In the data rows, zero lies at 4.5, halfway between 4 and 5.
Here are some points, each followed by its number:
[4 5 5 4 4 5 5 4 5 5 5 5 5 5 7 4 4 4 5 4 5 4 6 6 4 4 5 5 2 5 5 5 6 5 5 2 5 3 4 5 4 6 7 4 4 3 6 5] 0
[6 5 3 5 7 5 5 2 5 5 4 7 4 5 6 4 6 4 6 5 8 3 3 3 4 5 4 3 5 5 6 7 3 5 5 4 7 4 6 3 5 4 5 2 5 4 5 3] 1
[4 4 6 4 3 4 4 6 5 5 5 4 6 5 4 5 4 4 4 4 3 5 6 6 5 4 5 4 4 4 4 4 6 5 4 5 3 6 3 6 4 6 5 6 4 4 4 5] 2
[3 2 4 7 2 2 6 4 3 6 6 2 3 5 0 5 5 5 3 6 3 6 5 5 7 4 4 4 7 4 4 2 2 3 3 6 4 5 4 4 7 5 3 6 6 7 2 5] 3
[5 0 3 9 0 1 9 3 2 8 3 3 1 5 0 5 9 3 1 9 4 6 5 4 5 4 0 2 8 5 8 4 0 1 2 5 8 4 9 2 7 3 1 5 8 8 4 6] 4
[4 4 6 4 3 5 4 6 5 5 5 4 6 5 3 4 3 5 3 5 3 5 5 6 6 4 6 6 4 3 4 3 6 4 4 4 2 5 3 5 4 5 5 6 4 3 5 5] 5
[4 3 4 5 2 4 5 5 4 5 5 5 5 4 5 5 5 4 5 7 4 5 6 6 3 4 4 4 4 5 5 5 4 4 5 2 6 4 6 4 5 5 6 4 5 4 7 5] 6
[4 4 4 5 2 3 5 5 4 5 6 3 3 5 1 5 4 5 4 5 3 7 5 5 5 5 5 4 4 4 5 4 3 3 4 5 4 5 6 5 4 5 4 6 5 5 3 6] 7
[3 5 5 4 3 5 3 6 5 5 6 3 5 3 2 6 4 5 5 5 3 6 6 7 6 4 4 4 3 4 4 2 5 4 4 6 2 6 3 5 4 5 5 7 4 5 4 5] 8
[3 4 6 5 2 3 3 6 4 5 6 2 4 5 0 6 5 6 4 5 2 6 4 5 7 4 4 4 5 5 4 1 4 3 4 7 2 6 4 6 5 4 4 8 4 6 0 6] 9
[5 5 5 4 3 6 4 6 4 5 4 5 6 6 8 3 2 4 5 5 6 4 6 6 3 5 4 5 2 4 4 6 6 5 5 2 5 3 4 5 5 6 7 3 5 2 7 4] 10
[7 9 8 0 9 9 0 4 9 0 5 5 7 3 7 5 2 6 3 0 5 3 0 0 9 2 7 6 4 5 1 3 9 9 5 8 0 8 0 9 2 5 2 5 0 4 0 3] 11
[5 3 3 7 4 5 7 4 3 5 4 6 4 4 4 4 6 3 4 6 5 5 5 5 5 4 4 4 5 6 6 5 2 4 3 4 5 3 5 3 5 4 4 5 4 5 6 4] 12
[3 4 7 3 5 5 2 8 6 2 6 3 7 2 3 6 3 4 4 2 1 6 4 6 4 5 7 5 4 5 2 2 8 6 6 6 1 6 1 8 3 7 5 8 1 5 2 4] 13
[5 3 3 7 3 3 7 4 2 6 3 5 3 5 4 5 6 3 5 8 6 5 6 5 4 5 4 4 6 6 6 5 2 3 4 3 7 3 7 3 5 4 4 3 6 4 6 5] 14
[5 6 3 5 5 5 5 3 5 3 3 6 4 4 6 4 5 4 6 4 5 4 4 4 4 5 4 4 5 5 4 6 3 5 5 4 6 4 5 4 5 4 4 3 5 4 5 4] 15
[4 3 5 4 2 2 5 6 6 7 4 3 5 6 0 7 5 6 3 3 2 4 7 6 6 3 6 4 4 5 4 2 4 6 5 6 0 7 3 5 4 5 3 7 1 6 4 6] 16
[5 5 5 6 0 5 7 6 5 8 4 5 7 5 9 3 4 5 6 6 5 4 8 8 2 5 5 7 2 3 5 5 5 5 4 1 5 3 6 3 6 5 8 2 4 1 9 5] 17
[6 5 5 3 9 5 3 2 6 1 5 4 4 4 2 4 5 5 4 2 5 4 1 2 7 4 5 4 6 5 5 5 3 7 4 8 4 6 4 5 4 3 1 5 4 6 1 4] 18
[9 5 0 9 9 3 8 0 4 6 0 8 0 9 2 1 9 3 5 9 9 5 0 0 5 6 0 1 8 4 9 9 0 5 3 8 9 3 9 0 9 0 1 2 9 7 6 4] 19
[5 5 4 4 5 4 5 3 4 4 4 6 4 5 5 4 6 4 5 4 6 4 4 3 4 4 4 4 4 5 5 6 4 5 5 4 6 4 5 4 4 4 5 3 5 4 5 4] 20
[3 9 9 0 4 9 1 9 6 3 8 7 8 3 9 4 0 7 5 2 4 1 9 5 2 6 8 7 0 5 0 5 9 6 5 2 2 5 0 6 3 9 9 4 0 1 8 4] 21
[4 2 4 6 0 4 7 5 2 6 5 4 5 5 6 5 5 5 5 8 4 4 6 7 3 5 5 5 4 5 5 5 3 4 5 2 5 3 6 3 5 4 6 3 5 4 8 5] 22
Which point above is nearest to each new point by angle? Its number follows each.
[5 5 4 4 5 5 4 5 4 3 4 4 4 5 8 5 4 4 6 4 5 4 4 5 4 5 4 4 3 5 4 6 6 6 5 4 5 4 4 4 4 4 6 3 5 4 6 5] -> 10
[4 5 5 3 5 5 3 5 4 4 4 4 5 4 4 5 4 5 4 3 4 4 4 5 5 4 5 5 4 4 4 3 6 5 5 6 2 5 3 6 4 5 5 6 3 4 3 5] -> 13
[7 7 5 2 9 8 1 5 8 0 6 6 7 4 3 5 3 6 4 0 3 4 1 1 8 3 7 5 4 6 2 3 7 8 5 8 1 7 0 7 4 5 4 7 1 4 0 3] -> 11
[4 5 4 3 5 6 5 5 4 4 4 4 5 4 8 3 3 5 5 4 5 4 6 4 3 5 5 5 4 4 4 6 6 4 5 3 5 5 5 4 5 4 5 2 5 3 6 5] -> 10
[5 5 5 4 5 5 5 5 5 4 5 6 5 5 7 4 4 4 5 5 5 4 5 4 3 4 5 5 4 5 4 6 4 5 5 3 5 3 4 4 5 5 5 3 4 4 6 4] -> 10
[4 4 4 7 3 5 5 6 4 6 4 5 5 4 9 4 4 4 6 7 6 5 6 6 2 6 4 5 3 5 6 6 4 4 4 2 7 2 6 2 5 5 7 3 6 4 8 5] -> 17
[4 4 5 5 3 4 4 6 4 4 6 4 4 4 2 6 5 5 4 4 2 5 6 5 6 4 5 5 4 5 4 3 5 4 4 6 3 5 3 6 5 5 5 6 5 6 3 5] -> 9
[4 3 4 5 3 3 5 5 3 6 4 3 3 4 1 5 6 4 4 6 4 6 5 5 6 3 4 4 6 5 5 3 3 3 4 5 4 4 5 4 5 4 3 5 5 6 3 5] -> 3
[4 3 5 6 2 4 5 6 3 7 5 4 5 5 4 5 4 5 5 6 4 5 7 6 4 5 4 5 4 4 5 3 4 3 4 3 5 4 5 4 4 6 5 5 5 4 5 6] -> 22
[4 4 5 3 4 5 5 6 5 5 4 4 7 5 6 5 2 4 5 4 4 5 5 5 4 4 6 5 4 5 3 4 6 5 4 3 4 4 3 5 4 5 5 4 3 4 6 5] -> 21
[5 5 5 4 6 5 3 4 5 4 5 5 5 4 4 4 4 5 4 3 5 5 4 4 5 4 5 5 5 4 4 4 5 5 5 6 4 5 3 5 5 5 4 5 4 4 3 4] -> 11
[0 5 6 5 0 3 4 9 5 8 9 0 8 5 4 8 0 3 3 5 0 4 9 9 3 4 5 7 0 2 3 1 7 2 4 1 1 7 2 8 6 7 9 7 3 3 6 6] -> 2
[4 3 5 4 3 4 4 5 4 5 5 3 4 4 3 6 5 5 3 4 3 5 5 5 6 4 4 4 5 4 4 3 5 3 4 5 4 5 3 6 5 6 5 6 4 5 3 4] -> 9
[4 5 4 5 2 4 6 4 2 6 4 4 3 5 5 5 6 4 5 7 5 3 5 5 3 6 2 5 5 3 6 7 5 3 5 3 5 4 7 3 3 3 4 4 6 5 6 5] -> 14
[9 7 2 5 9 5 3 0 6 1 2 7 2 6 7 2 7 5 6 3 9 3 0 0 4 5 2 3 6 5 8 9 3 7 6 7 9 4 7 2 6 1 2 0 7 5 3 2] -> 1
[4 3 4 5 3 4 5 4 2 5 4 3 4 4 1 6 5 6 4 5 3 5 4 4 5 3 5 4 6 5 5 3 3 3 3 5 4 6 5 5 5 5 4 5 5 6 3 5] -> 3
[5 6 7 2 9 6 1 5 6 1 5 5 6 3 5 6 4 5 4 0 5 5 3 2 6 4 7 5 4 6 2 4 6 8 4 6 3 6 1 6 3 5 4 5 2 4 1 4] -> 11
[3 4 5 4 2 5 4 5 6 4 5 4 5 5 4 6 4 4 4 4 2 6 6 7 5 3 5 5 4 3 4 2 5 4 4 5 2 5 4 5 4 5 5 6 4 5 4 5] -> 8
[3 1 6 5 0 2 4 6 4 6 6 2 5 4 0 7 6 7 3 6 0 8 6 5 8 2 6 5 7 5 5 0 3 1 5 7 1 5 2 6 4 7 2 9 4 7 0 7] -> 9
[5 6 5 2 8 6 2 4 7 1 5 6 5 4 6 4 3 5 4 0 3 4 2 3 5 4 6 6 5 5 2 4 6 6 4 7 2 6 1 6 3 5 4 5 2 5 2 3] -> 11
[7 3 2 6 8 3 5 0 5 3 3 5 1 5 2 4 7 4 3 3 5 4 1 0 7 4 3 3 9 5 7 5 2 5 4 9 7 5 7 4 5 2 1 4 7 7 2 2] -> 19
